128 stands for zero in the data rows.
Some points:
[107 203 121 109  53 107 119 126 173 212 128 175 176 162  96  83 152 136
 135 142 125 131 136 169 133 130 174 113 129 122 116 101 166  50 118 133
 141]
[115 122 158 101 113  43 160 109 116  35  34 122 127  46 132 101  46 165
  71 152 136 151 157 147 103 114  68 153 159  82 122 107 152 117 123  64
 156]
[128 143 191 144 136 118  60 170 172 101 146 112 106 153 127 145  72 124
  96  67 125 140 129 150 127  27 152 115   0 149 155  89 178 144  91 150
  83]
[112  81 112 128 128 136 114 174 158 126 165 103 181 203 195 119 140 159
 158 135 133 203 219 144 126 163  60 106 147 135 163 167 118 112 131  50
 164]
[103  90  89 141 106 155 192 139 126 150 144 179 115 157   3 106 170   0
 122 145 144 120 171  61 164  80 112 122 110  60 124 141  96 153 109  96
 125]
[152 112  19 195 105 173 122 115 103 129  92 143  76  88  38 100  97 168
 188 108 133 205 118 166 100 119 159 154 111 101 109 117 148 176 124 154
  63]
[188 146 186 124 156 140 112 167  88  99 142 123 158 151  60 114 145 118
 141 153  90 176 101 156   5 154 110 208 102 161 127 111  89 121 134 185
 132]
[ 62 166  84 163 103 135  88 140  77 127 178 137  80  91  63 114 132 149
  54  90 168 138 157 121 119 136 142 199 101 115  89  97 104 129 202 142
 124]
[162 157 136 129 106 101 116 139 109 111 109 148 116 124 105  99 179 146
 221 237 194 110 112 103 132 150 146  90 133 124 164 178 138 152 230  99
 121]
[116 152 137  88  48 202  97 162 144 154 150 167 124  25 169 127 128 118
 145 192 115 129 143 105 104 151  53 139 101 161 149  60  74 182 112  56
  83]
[132 174 159  91 125 195 167 132 172 138 136 199 109  95 120 134 172 167
 118 111  84 113 152 157   8 120 159 169 174 151 168 184 174 145  88 172
 101]
[164  91  84 150 155 134 136 118 135  83 146 145 149 148 152 182 129 144
 123 143  53 129 107 205  95 136 108  36 114  84 155 103 111 115 172  73
 144]
[148  73 104   0 200 113  97 140 123 174 181 138 160  90 122 181 230 146
 116 133 136 119 102 127 120 124 128 148  91 135 199  80 148 136 109   8
 108]
[161 169 165  99 136 150  69  74  60 112  86 191 123 186 192  67  91 180
 127 100 176 121 129  67 132  80 142  82  75 170  87 149  85 134 118 163
 164]
[132 107 124 190 109  97 121 111 173 139 166  79  94 204 138 190 113 103
 133 145 113 118   0 125 100 110 110 101 156  61 130  47 130 121 130 116
 136]
[121 131 120  27 158 129 119 165 187 176 148  77 174 109 104 131 133 157
 113 126 173  80 157  37 106 130  99 139 140  66  90 119 164 139 151 212
  86]
[ 89 170 118 149 158 105 128 107 129 190 113 155 158 157 159 137 121   7
 157 113 105 152 165 152 140  20 129 145  62 137 161 215 164  70 193  84
  80]
[125 151  74  94 150 166  41 126 150  86 108 161 126 165 152 123  87 110
  92  71 129 152 119 105 160 112  41  88 180 116 167  95 115 194 151 167
  63]
[116 101 168  69 137 115 150  73 155 101 145 150 130 160 212 188 211 162
 137 136 175 188 178 199 167 168 185 176  88 114 104 127  63 123 165 187
 122]
[122 140 196 115 100 151 112  88  20  90 163  95 109  69 103 133 152 112
 247 147 167 155 122 162 102 137 108  76 157  69 145 142 175 184 153 113
 192]
[ 88 112  86  86 191 121 132 140 155 142  91  56   0  83 153 125 154 135
  73 147 145 174  77 141  97 114 111 100 120 120 133 183 150 113   0 118
 169]
[234 167 141 117  96   0 150 141 145 108 122 153 175 164 130 127  84  99
 112  76  74 138  90  97  73 143  99  99  87  76  62  97 148 169 117  34
 124]
[ 92 168 119  53  91 116 167 126 104  66 190  76  89 150 139  90 108 134
 161 122  78 129 130 153  97 128 128 165 161 118  89 149  56  86  91 114
 149]
[116 156  30 114 111 139  94 129 109  88 121 174 123 161 170 191 104 140
 140 183  98 139 142 210 210 119 102 178 135  97  19 152 174 179 105 143
 139]
[148 112  79 139 100 166 162 158 166 141  75 138 128 167 163 149 145  80
 109 123 127 107  92 134  75 155 127 112 103 159 158 168 135 120 148  97
 121]
[166 162 154 228 214 108 178 134 114  73 119 109 145 103 161 125 132 141
 133 133 164 114 127  79  79  91 116 160 164 161 104 106  99  96 136  91
 136]
[152 144 132 105 158 136 157 102 118  65  56  67 142 146 107 201 144 137
 154 139  78 143 183 114 120  76 144  73 118 162 144 126 162 118 156 193
  84]
[124 152 136 101 119 109  53 133 178 126 134 114 119 152 122 160 104 200
 157 163  99 119 105 117 138  96 203  76 167 111 148 178 153   0 170  93
  93]
[166 175 132  88  99 144  93 132  42 120 157 110  99 153 106 139 102 115
  53 169 139 108 182 109 100 143  84  20 133 138 153 108 202  83 123 129
 133]
[ 58  64 174 147 142 118 164 153 127 131  59 167 158 127  84  91 103 159
 138 110  68  73 153 119  63 151 110 188 140  55 146 106 125 118 148 131
 115]
[ 90 146 121 161 123 127 140  89 149 106 119 185  46 166 147 159 142 128
  74 162 172 144 196 166 145 121 139 100 121 177 115  82 101 124 128  86
 128]
[233 174 201 190 174 211 220  89 206 115 156 137 109 116 104 129 104 156
 119 126 118 146 136 173 169 153 210 121 193 118 159 172 144 183 116 122
 125]
[129 132 150 142 132 182  25  61 181 217  65  81  76 148 128 196 132 122
 131  94 113 126 206 194 100 147  51 143 153 147 118 144 121  86 146 119
 206]
[130 102 162 150 143  99 136 106 162 122 125 146  97 105  87  98  47 116
  85 187 156  86 225 131 157 225 129 121  45 140 121 146 127 102 138 111
 142]
[ 81 177 114 110  67 127 172 148 102 154 113 174 182 101  38 121 107 153
 119  89 161 148 123 116 139 140 172  54 161 176 128  86 111 128 148 152
 162]
[117 111  91  99  82 131  92 202 119  64 106 144 123 151 148 105 159 116
 109 117 152 119 113 174  86 209 163 175 158 133 119 169 111 121 129  55
 102]
[128  22 160 137  85 159 160 166 139 209 211 161 102 153 103 119 117 109
 145 109 121 159 121 137 105  47  26 144  95 143  14 120 201  94 151 113
 120]
[137 122 128  95 130 146  94 162  94 112 169 162  47 167 166 104 124 135
 156 130 217 140 145 174 180  55 138 177 134   4 226  72  77 108 188  97
 119]
[197 139 152 121  84  67 146 138 109 143 121 135 124  45 126 222 152 136
 107 118 149 144 199 188 196 120 124 139 122 117 146 168   8 117 143 127
 131]
[130 119 109  63 126 148 173 123 188  87 142 135 118 163  16 114 164 172
  53 117 143 114  55 180 133  81  25  58 120 139 128 138 125 136 203 157
 114]
[129 108 137 107 138  95 136 123 175 156 134 136  61 154 100 138 150 110
 132 137  68 136 146  88 104 119 122  75 165 169  92 118   0 133 142 178
 153]
[108 131  39  96 202  86 191 106 209 138 128 100 126  81 165  61 136 124
 137  97 135 137 175 183 163 119 114 104  99 167  89  76 110 155 150 139
 122]
[114 119 109 103 152  91  73 114  80 119 174  97 118 188  86 125 113 172
 205 170 151 100  85  70 134 146 115 158 128 155 152 175  96 238 162 193
 201]
[ 77 154 181 127 139 132  59 151 141 105 181 134 149 151 103 104 105 113
 134 146  34  88 171 141 187 182  95 156 150 110 105 132 162 159 111 156
 229]
[101 160  67 189 142  83 152 171 156 120 171 139 114 104 128  92 109 202
 127 112 168 118 191  37 121 125 106 105 143 141 109 150  99  97 125  43
 106]
[133 150 109 167 135 115 132 157 142 115 173  83 101  79 167 159 158 168
 180 168  90 136 140  74  97 147 167  79  37 136  76  99 182 139 242 101
 187]
[111 131 172 110 200  83 110 125 155 142 190 214 101  61 151 111 141 100
  63 178  63 211 123  85 152 175 140 106 197 166 152 134 166 207 136 141
 133]
[153  83 150 114  54  72 145 114 157  91 154 128  75 146 155 115 138 172
 162 159 184 176 102  97 117 107 196 135 137 177 161  99 204 155 122 215
 133]
[110 147 128 157 107  61 143  82 110 146 157 172 115  91 126 156 153 155
 113 122  60 132 116  77 141  82 121 169 112 136 206  82 146 145 130 142
 173]
[ 37 129 107 170 238 134 137 122  44 128  77 160 207 178 126 189 216 146
 100 178 168 207 113 188 156 218 117 124 102 143  43  38 167  92 128 136
 118]
[ 91 147  69 104 137 114 144 162 137  78 118 137 177 138 192 114 117 135
 105  68 107 146 147 110  99 128 108 120 108  52 177  95 124 120 141 199
 141]
[166 128 132 156 199 161 106 172 116 157 143 108  70 162 123  69 111 156
 131  96 136 165 126  89 145 181 148 159 192  66 183  84 156  43 134 138
  55]
[ 77  93 223 116 136 127 122  59 125 133 151  96 134 144 134 123 129 131
  80 118 125 124 115  90 182 189 194  99 134 120 148 203 127 168 162 106
  83]
[183 129 151 101 171 211 162 155  68 151  74  80 151 131 106 157   3 146
  58 158  95 147 113 123 147  65 139 183 165 205 115 130 142 179 178  58
 156]
[141 131 106  86  62 116  69 127 178  80 119 147 125  79 160 112 141   0
 103 150 103 172  97  75  84 125 151 146 151 184  84  92  85 105 128 142
  78]
[129 187 130  88 148 127  97 126  94 120 105  69 154 120 113 107 145 128
 132 178 192  94 145  96  91 113 151 160  75 117  85  95 145 180 143 122
 110]
[  0 127 122 107 115 141 138 118 126 107 191  70 181  95 129 182 101 127
 165  74 179 212  85 138 143 139 110 100 126 186  96 188  87  69 153 116
 136]
[110 144 119 162 136 120 165   0 114 135 127 165 145 127 140  43 117  86
 153 147  79 123 125 151 126 155  85  66 100  16 150  94 109  99  39 141
  81]
[146 146 115 137  87 134 185 165 143  89 108  99 155 182 114 182 193 130
  65 106 144 102 129  95 199  85 120 113 117  70 145 166 106 151  27 116
 115]
[146  78 122 228  94  82  95 102 152 104  35  92 115 106 122  87 169 163
 169 250 201 180 112 113 119 108 107 138 141 143 124 144 179 146 127 168
 196]
[168  66 116 139 165 157 162 102 117 109 162 193  99 192 118 188  56 107
 164 120 145  84 139  96 126 198 116 153 114 168 160 150  95 144 136 121
 102]
[106   0 172 161 107 178 135 132  95 112 116  81 151 157 127 130 127 154
 143 144  49 175 185  96 195  75 158 138  79 134 122  89  85 121 119 137
 125]
[146 106 125 102 163 153 147  71 122 194 245 138 188 135 142  79   4  93
 112 173 184 164 113 150  96  92 151 100 114 135 120 156  98 114  45 130
 133]
[ 89 123 142 106 108 171 168 104 103 104  96 149  64 115  95 153 141  82
 110 123  81 157  39  46 165 155 183 158 139  90  63 135 109  47 158 116
 143]
[123  87 124 210 160 106 104 214 111 136 155 136 137  77 148 124 130  88
  83  60  99 146  47 172 165 184 119 110 181 147 175 193 147 142 155 175
 153]
[135 111  82 134 111  75 109  82   0 191 140  40  95 110 146 119 157 161
  62  47  94 169 176 106  62 129 183 108 130  78 124 175 132 146 116 140
  98]
[ 88 176 151 157  65  95 128 112 156 159 175  60 151 140 171 164  94 104
   0 200 169  92  90 156 184 110 110 167 114  75 115 107 128 122 134 157
 118]
[145  12 133 137 115 105 124 124 166 209 161 148 207 100 139 164 107 154
  81 139 147  71 142 176  76 120 175 115 104 128 107 102 118 154 107 163
 125]
[171 129 186 141 112  82 117 142 126 197  65 150 155  81 117 190 137 149
 176  96 198 168 138 134 214 126  58 110 163  73 108 142 112 142 148 186
 106]
[178 159 103 130 136 153 146 115 145 174 137  81 116  89 151 146 169  36
 184 131 143  77 123 172  87 129 145 104  60  59  75 158 113 139 124 148
 144]
[136 218  86 207 138 140 147 240 141 191 126 163 103 138 117 146  73 141
 114 105 124 119  98 134 110 184 211 169  70 114 156 210 153 173 135 153
 181]
[147 103 120 158 130 107  46  72  98 107 156 145 201 117 123 111  98  71
 148  52 167  79 106 173 131  40 168 132 194 163  76 101 132 141  97  25
  97]
[141 144 152 140 174  70 156 120 142 196 166 166 133 164 136 165 157 167
 204  63 176 161 131 119 117  75  84 181 192 156 123  79 151  87  63 118
 156]
[107 132  51 120 124 145  95  11 162  75  96 140 154 139 122  68 142 164
 146 133 142 134 110 151 125  95 119 145  94 156 195 187 156 191 176 119
 160]
[118  66 104 110 137  94  92 228 137 159  64  58 135 173  91  76 120 110
 146 158 114 120 137 161 159 122 135  77 164 146 122 144 107 147  55 154
 135]
[127 122 205 111  55 144 129  49 159 205  67  68 140 162 157   4 153 142
  90  54 138 135  82 143 106 206 101 183 112 129 145 154 135 158 174 101
 155]
[224 189 185 120 144 152 171 171 108  98 156  81 118  73  85  19 145 168
 108  70  99 120  85 198 190 120  97 134  78 183 142 117  91  43 143 140
 170]
[145  37  91 128 112  95 166 130  72 143  91 181 101 151 183  78 197 140
  81 111 156  23 100 134 140 117 160 128 137 210 127 110 120 115 156 138
 127]
[ 77 200 175  94 164 138 126 148 160 102  57  98 104 184 134 146 100 129
 184  72 131  84  84 159 129 140 214 125 140 143  93  50 124 177  95  91
 123]
[182 140  72 128 111 174 174 170 116 134 172 120 197 211 178 103 123 119
 133 171 131 189 155 108  84 159 123 117 152 127  89 136  64 125 108 160
  76]
[ 44 170 159 149  71 161 162 169  74 156 113 219 158 158 136 166 158 195
 128 151 138 105  91 135  77  72 106  51  99 131 178 131  79 128  22 127
 198]
[151 121 148 117 138  91  56 162 125 146  84 150 127  95 152 163 101  70
 130  68 149 120 148 117  89 108 178  78 143  65 115 131  16 137 132 141
 171]
[155  52  99  38  72 116 177 114  54 148 116 158  84 132 140 190  34 134
 158 128 124  70 101 156 157 212 131 137  87 131 141  89 189  78 101 138
 132]
[136 106 139 133  48 148 121 174 130  68 180 134 111 118 137  81 165 101
 179  73 131 110 219 181 183 161 142  64 169 139  89  96 209 129  93 163
 107]
[162 136  94 142 134 254 129 126  93 160  89  81 181   9 167 111 102 109
 131 153  89 116  79 126 147 129 166 125 152 156 182  70 117  96 128 162
 163]
[156 172  56 160  28 124 114 111 151 171 120  55 186 183 128 154 148 118
 124 166  88 169 178  96 198 167 140 163 145 164 211  77 129 126  92 106
 116]
Along one direction, these points spread out more than along any other. Where along it does each point below lie, from 0 to 99? The average is 50, and the first point in the table lies past the average. One standard deviation of the points above along it is 16.
[112 121 137 200 146 130 137 106 139 134 140  93 129  99 170 157 130 117
 125 136 173   0 120 142  64 169  92 122 214 163 153  81 119 134 177 179
  72] 43
[ 74 128 165 140 136 127 164 173 138 196  75 102  76 121 118  96 134 134
 176 140  54 127 154 139 124  87 157 106 174 139 136  66  97 212 154  71
  99] 45
[ 79  76 142  85 130 158 151 164 158  81 143 146 196  77 156 154 128 144
 150 137 150 160  94 150 148 114 176 194 134  63 133 153 162 157  80  90
 133] 53
[160 109 139 166 164 190  63 132 178 140 120 141 142 100 129 107 158 201
 124  84 157  95  78  31 216 208 127  67  53 109  68 118 108 133  59  82
 102] 51
[154 158 209 163 121 181  91 136 128  80 111 172 109 123 164 136 134  49
 135 105 161 148  89  65 115 145  67 185 108 168 155 121 155  97  77 148
 138] 45
[ 93 114  88 117 140  50  75 137 119 113 103 130 125  52  90 134  72 113
 195 173 132  75  97 141 176 119  99 158 109 163 157 165 106  56  92 173
  89] 49
[191 168  88  73 186 106 136 111  71 196 118 170 122 140 156  82 194 100
 125 168  65 102 108 117 218 113 110 179 177 154  55 155 184 135 129 132
 161] 45
[118 144 158 164 194 184 161 151 151  77 155 122 117 140 117  90 134  93
  70 173 132  19 148 132 126  86 183 150 193  80 129 126 149 116 150 132
 212] 38
[ 62 178 193 161 132 114 157 142  74 144 122 101 112 135 165 128 126 150
 162 180 101  96  90 156 130 134  70 135 119 163 122 211 141 164 118 126
   0] 41
[130  84 115 167 107 141 114 118 151 100 151 158 154 109 212 100 144 200
 156 116   0  56 105  86 125  76  97 160 100 111 111 168 100 101 151 161
 109] 52
[140 146 124 141 158  90  80  85 125  61 170  64 125 154   0 157 197 115
 151 107  92  63 148 147 120 160 140 172 105 202 177 128 104 121  67  98
 110] 44
[178  68 149 124 135 127  51 124 148  78  65 173 178 117  71 113 144 133
  90 159 149 174 146 131  84  99 163 118 165 105  78 197 163  87 118 141
  91] 46
[111 131  98 156  98 196 150  70 115  76 124  84 134  87 138 200 162 129
 125  52 139  76 165  54 110 111 114 152 172 140  92 167 185 142 119 140
 152] 42
[114 119 170 126 183 106 237 185 124 108  81  98 142 124 153 108 109   0
 138  81 150 146 156  93 142 145 132 120 101 176 209 145 202 125 147 158
 154] 41
[130 158  83 100 139 123 175  67 186 166 100 131 146 127  83 163  51 144
 166  83 144 129 105  64 105 157 132 182 161 128 152 140 139 101 130 130
 155] 43
